One turn sends every row of this set to another row. A few are shown first. Where does it send the rows asked after them?
lufe: 324 163 62 65 -205 105 -45 236 144 -121 -58 -258 327 -39 64 42 84 -76 20
 89 139
Sodub: 121 33 117 -83 -464 160 -44 57 205 -67 -148 146 130 -223 -34 -20 101 -94
 79 -85 146
laf: -63 -66 334 -15 244 -219 167 223 -35 -110 25 187 152 -165 73 146 215 53
 84 -141 -285
Tebi: 205 88 90 152 -271 151 -113 193 263 -141 -74 -210 265 -71 11 135 26 -102
 108 -29 150
Piv: -207 -103 207 84 -12 111 31 -16 -380 165 304 -59 14 96 43 135 308 -30
 -151 307 202
riko: 179 -85 -11 39 187 262 -355 139 170 -223 -168 -66 69 -90 -65 8 61 45
 -118 -40 299
dag: -142 87 66 -53 -59 -130 -180 -26 -535 -15 94 -216 -112 104 47 -225 163
 -105 -71 155 215
bogi: -9 -25 -89 -199 103 -128 -3 -205 -132 -202 -11 -258 -361 34 48 -199 -143
 -8 47 131 -45
ruri: -139 127 3 -153 11 41 -5 34 -493 31 199 -142 -261 103 163 -320 96 -95
 -43 10 46
digem: -451 23 257 108 55 133 -23 -87 -385 10 172 -88 -127 116 159 181 196 -163
 -101 150 125
perok: 14 -2 -143 -304 -321 130 58 31 162 21 -58 152 337 52 179 170 -125 44
 -123 49 42
gani: -59 6 325 -10 181 -176 328 206 -65 -126 61 270 -17 -160 10 45 15 -58 90
 -193 -295
seb: 21 10 80 4 234 -152 237 -2 28 -309 -22 -175 -151 -109 9 4 -180 63 167
 -47 -366
fur: -51 -156 -199 -202 51 -159 83 -103 -62 -297 0 -256 -389 62 121 -188 -54
 -26 77 86 6
Rapo: -257 -149 423 -160 237 -22 173 124 -142 81 46 262 114 -57 161 259 115
 -85 -222 -16 -6
sozul: 185 -128 -35 21 58 183 -288 147 316 -147 -62 -75 173 -14 -108 -15 -47 32
 -97 -8 310
guge: -213 -139 513 -113 142 -1 223 -13 -117 166 221 176 63 51 44 64 57 -174
 -278 98 -1
Madet: -227 -4 -24 -52 -202 -15 -51 -36 -372 -94 168 -217 -230 145 40 -340 168
 -38 -20 207 156
mip: -60 -13 -229 -81 -44 94 -284 264 44 -271 -30 118 339 88 -5 -136 -88 84
 -65 -95 258
leba: -133 -77 -40 -181 -479 185 139 -35 130 -30 12 113 309 -53 4 164 -200 -15
 -15 93 17
Ragi: -101 -24 433 -45 242 -165 246 235 6 -144 9 182 79 -223 -19 66 39 -17 13
 -159 -257
vilob: 86 -125 -5 -27 257 -78 260 6 78 -251 61 -141 -163 -95 23 67 -23 126 147
 -89 -363
keza: -206 -245 413 -69 180 -99 160 140 -189 50 89 223 164 -138 109 194 258
 -93 -249 137 123
Pesi: -67 -104 -145 -154 -1 256 -216 295 -57 -263 22 94 343 197 46 -84 -116 40
 -18 -169 167
Sodim: -77 -88 -64 -236 -448 293 41 -54 106 -140 -88 180 262 -105 122 186 -82
 18 -59 40 94
bipo: 195 99 -11 104 -254 295 -7 250 179 -204 55 -248 269 27 113 126 14 -124
 -43 62 11
sisa: 63 -176 55 100 229 -103 271 -51 -78 -275 -61 -127 -175 -132 56 96 -101
 119 164 -63 -290
fam: -220 -24 -143 143 -132 277 -254 -117 79 -39 -126 155 154 -100 -178 119 2
 243 -54 -96 49
robuv: -170 60 442 68 183 -392 178 124 -144 -136 30 164 56 -133 -34 133 68 -117
 -10 -106 -200
podo: 46 -220 29 22 -4 192 -342 60 288 -203 -175 -15 21 -100 -85 -64 -1 -126
 -218 -25 275
kitos: -58 -35 -91 -29 -178 101 -231 276 -40 -192 15 20 461 185 19 -214 -140 4
 -27 -151 73
zegut: -177 -23 -197 26 -198 398 -139 1 6 -197 25 208 227 -87 -126 32 -7 234
 -67 -73 104
zim: 109 -204 -110 -186 50 -157 96 -153 -203 -148 -12 -202 -383 88 99 -197
 -159 -4 119 108 -1
nel: -334 -107 -121 28 -206 333 -156 -24 -36 -166 -9 291 97 -90 -196 62 -34
 142 64 -143 77
Zekez: 80 -109 -53 -169 52 -201 40 -203 -178 -152 39 -283 -347 21 54 -221 -161
 -101 -70 182 50
ser: -156 -6 -52 -25 -143 -110 -109 -52 -485 -33 136 -140 -233 129 50 -185
 183 -90 86 186 222
devos: 61 195 -15 -28 -342 98 -108 104 170 -115 -171 241 -40 -283 -67 7 231 -81
 13 -107 118
Vud: -292 -97 512 -150 163 9 144 162 -137 88 95 141 179 -68 80 244 206 -100
 -273 80 10
lipi: -271 2 274 91 102 159 -43 4 -455 190 201 -86 71 69 42 155 268 -1 -245
 138 136
Gib: -356 59 270 -40 6 167 -72 -26 -404 142 227 -69 31 74 2 112 346 -54 -211
 212 197
Tugu: -220 89 -26 -173 -94 -77 -159 -108 -439 -44 124 -218 -195 173 69 -231
 141 -98 -16 205 188
Muten: -55 -34 -79 -216 229 -244 -10 -92 -221 -206 -82 -232 -359 -67 178 -11
 -127 -60 -91 43 -19
lelum: -11 -130 347 47 199 -167 314 235 -146 -143 59 200 133 -188 32 8 120 27
 47 -159 -250
dunul: 135 51 126 54 259 -148 256 -29 -109 -104 150 -197 -121 -115 -52 55 -118
 130 -39 -38 -373
kabe: 106 92 110 -29 -393 -4 -35 -21 206 -21 -224 116 80 -332 -124 4 109 -100
 22 55 182
Piga: -338 -75 296 98 -90 85 -78 -58 -354 66 176 -87 62 88 72 64 304 34 -197
 333 203
tage: 19 -1 35 109 135 -138 287 -76 -22 -306 49 -173 -260 -110 -21 54 -178 -6
 143 -6 -308
niri: -170 -191 529 -114 118 -50 43 114 -128 165 93 194 220 -62 93 134 278 5
 -229 135 3

ser turns into -> Piv
kitos turns into -> fam
Now these:
seb turns into -> bogi
Sodim turns into -> Sodub
gani turns into -> tage
laf turns into -> vilob
leba turns into -> kabe
digem turns into -> guge

One turn sends every row of this set to another row. A few are shown first. Where does it send the rows asked after them?
fito: 37 -231 119 339 158 37 290 -90 179 -8 -124 102 83 -72 149 366 110 -138
 187 -59 188 -44 -45 203 62 19
ribo: 16 -29 -186 -122 -167 75 252 -221 -70 181 198 -134 110 -198 0 -25 -48
 236 -113 127 417 123 -131 -247 53 162
bilas: -41 152 183 -419 188 19 -188 -31 -6 -53 -29 -165 -176 428 -127 -76 -15
 -82 -129 76 -67 101 91 155 -17 -38
Vose: -160 -116 19 -160 173 70 -68 -274 -179 -54 -69 -246 -13 -84 -135 35 290
 58 35 0 210 6 -408 -329 -93 -11
nen: 123 -151 158 306 377 -211 275 -123 194 38 -130 101 -37 55 236 208 5 -107
 138 -39 60 170 -26 132 -47 71
Guz: 175 13 -2 335 85 43 201 -222 -30 202 -153 365 90 -167 25 272 -8 -78 214
 47 33 -18 137 184 93 -52
Mozuv: -129 169 198 109 -189 147 -228 -64 -232 -62 -163 -67 -20 179 -260 -58
 170 54 60 25 -309 -122 -147 -7 -292 -89
Ful: -92 -70 167 -354 336 20 -173 -196 -37 -65 47 -204 -162 42 -156 42 108
 -123 -57 -70 104 -180 -251 -152 -255 93
zono: 140 18 73 174 389 -18 127 -27 153 155 -69 333 -41 41 360 26 46 -83 50
 141 -19 82 -58 247 55 33
Pep: -60 283 83 -172 -147 120 -174 -107 -226 -79 -116 -69 -56 314 -310 -3 23
 15 -38 96 -200 119 221 139 53 -155
miv: 11 -26 222 -264 372 -123 -48 97 14 85 317 -156 -40 -81 -68 -153 -136
 -313 -148 -18 -77 -35 64 47 -246 49
Mem: -58 19 -12 -159 333 -318 -117 165 -60 286 -62 -247 -37 -211 133 -180
 -217 -33 -14 -102 177 40 -50 -126 -123 236
Zap: 18 226 81 118 -433 130 64 115 -22 195 97 15 48 213 16 -246 -146 245 -150
 195 -145 32 44 121 -176 115
Dig: 174 135 173 -130 -149 -131 92 19 91 170 223 -104 -110 220 -63 -109 -399
 69 -137 29 15 -36 121 66 -299 284
Gugo: 57 123 7 330 213 13 142 -128 -31 -131 -12 309 -11 -79 182 259 48 -123 87
 7 -182 42 193 247 112 3
fav: 131 -176 112 350 42 39 248 -25 143 94 -158 192 110 -63 147 305 65 -112
 275 21 227 -111 -77 225 110 19
Dinir: -11 157 230 65 -48 -1 -82 137 -155 131 150 -26 74 -30 -245 -186 -106
 -219 -65 21 -390 -35 216 163 -283 -114
bevub: -81 -267 81 -178 341 -86 108 30 7 91 232 -304 103 -243 23 -118 102 -190
 -79 17 286 117 -249 -182 -62 4
donag: 23 3 111 241 392 26 137 -57 175 60 -79 284 -50 61 332 88 92 -101 -14 57
 -127 94 37 299 -17 -7
Lasum: -104 -194 13 216 -119 -19 167 45 -207 -10 68 -307 287 -301 -101 -56 217
 -26 106 56 196 194 -256 -238 39 -109
leti: -161 58 44 145 -180 96 -104 -147 -311 -202 -148 -188 55 -1 -200 24 312
 130 130 42 -35 20 -342 -251 -79 -59
Fote: -36 132 268 -172 139 -25 -244 -149 -111 -2 -42 -97 -199 194 -281 -27 -16
 -97 -20 -60 -241 -178 -52 -21 -402 35
fotum: -111 285 -51 164 -222 -105 -220 249 -309 111 -99 -78 92 -256 -71 -58
 -198 -7 91 -102 -159 -127 212 56 -31 125
pip: -96 278 -131 259 -383 57 -6 -38 -215 43 -92 -59 107 89 -47 -170 -48 304
 -80 228 -46 240 53 -47 -9 -122
mugeg: -122 68 7 -51 -329 221 -35 -167 -245 -57 -218 -182 112 163 -345 115 200
 100 80 100 89 115 32 20 175 -218
Muza: -180 -136 -36 22 12 -111 -55 296 -81 119 -103 -346 144 -312 145 -26 -3 7
 102 -104 382 -89 -221 -114 71 195
Sasal: -213 9 -249 3 -242 218 55 -75 -103 -76 78 -177 172 -169 52 62 98 198
 -112 177 419 50 -124 -117 212 -49
zezet: -17 191 -138 165 -475 119 141 25 -188 -91 187 -87 139 -48 58 -69 -14 280
 -56 172 112 112 -85 -107 127 174
Pipa: 49 -102 56 -333 -37 68 165 -38 169 179 321 -170 -28 -12 17 19 -197 28
 -188 22 398 -159 -58 -10 -119 298
Venuv: 163 156 -6 231 222 3 79 -69 -11 -49 17 393 -19 -81 215 216 -19 -150 133
 65 -99 -33 135 259 181 49
felov: -3 276 151 80 -261 -59 -120 202 31 -86 48 -133 -81 354 -21 -116 -291 46
 -113 90 -127 -26 180 208 -194 68
goz: -106 46 115 349 -364 107 39 157 -276 -8 40 -116 275 -161 -229 -103 125
 -63 94 73 -208 39 -2 30 -69 -189
sola: -188 13 -107 230 -241 8 -50 156 -251 356 -276 -163 242 -359 -68 -88 -7
 124 145 -45 133 -19 -40 -81 -11 15
keb: 41 -64 -20 384 125 91 266 -277 4 132 -171 279 104 -171 38 300 98 -53 150
 -7 0 41 131 164 50 -91
pon: -14 -31 149 -274 93 -26 -20 -14 256 291 68 -182 -116 224 -63 -76 -310
 -27 -217 43 232 -113 104 146 -316 69
zavir: -158 194 26 -143 151 -17 -268 301 -76 314 -27 -41 -17 -162 109 -228 -178
 -78 -111 -55 -114 -176 122 172 -147 148
taga: -7 -95 -117 -250 94 -125 107 -221 45 45 140 -296 -31 -111 -84 139 -216
 17 -92 1 541 28 0 -194 -3 121
zum: -41 -122 160 -418 240 -63 -19 -124 59 16 -110 -356 -111 337 -109 -13 60
 -26 -56 52 291 189 -127 -42 27 -26
duvi: 232 -114 129 300 291 -238 251 -40 160 66 -135 150 -11 48 267 166 -35 -90
 236 34 156 121 -120 102 55 102
meka: -86 -154 51 -190 -93 51 58 -164 -89 -93 -176 -384 69 175 -243 165 186 69
 87 37 397 171 -165 -120 172 -97

Lasum turns into -> goz
pip turns into -> felov
zezet turns into -> Zap
Now these:
zum turns into -> meka
Mozuv turns into -> Fote
fito turns into -> keb
fotum turns into -> zavir
zono turns into -> duvi

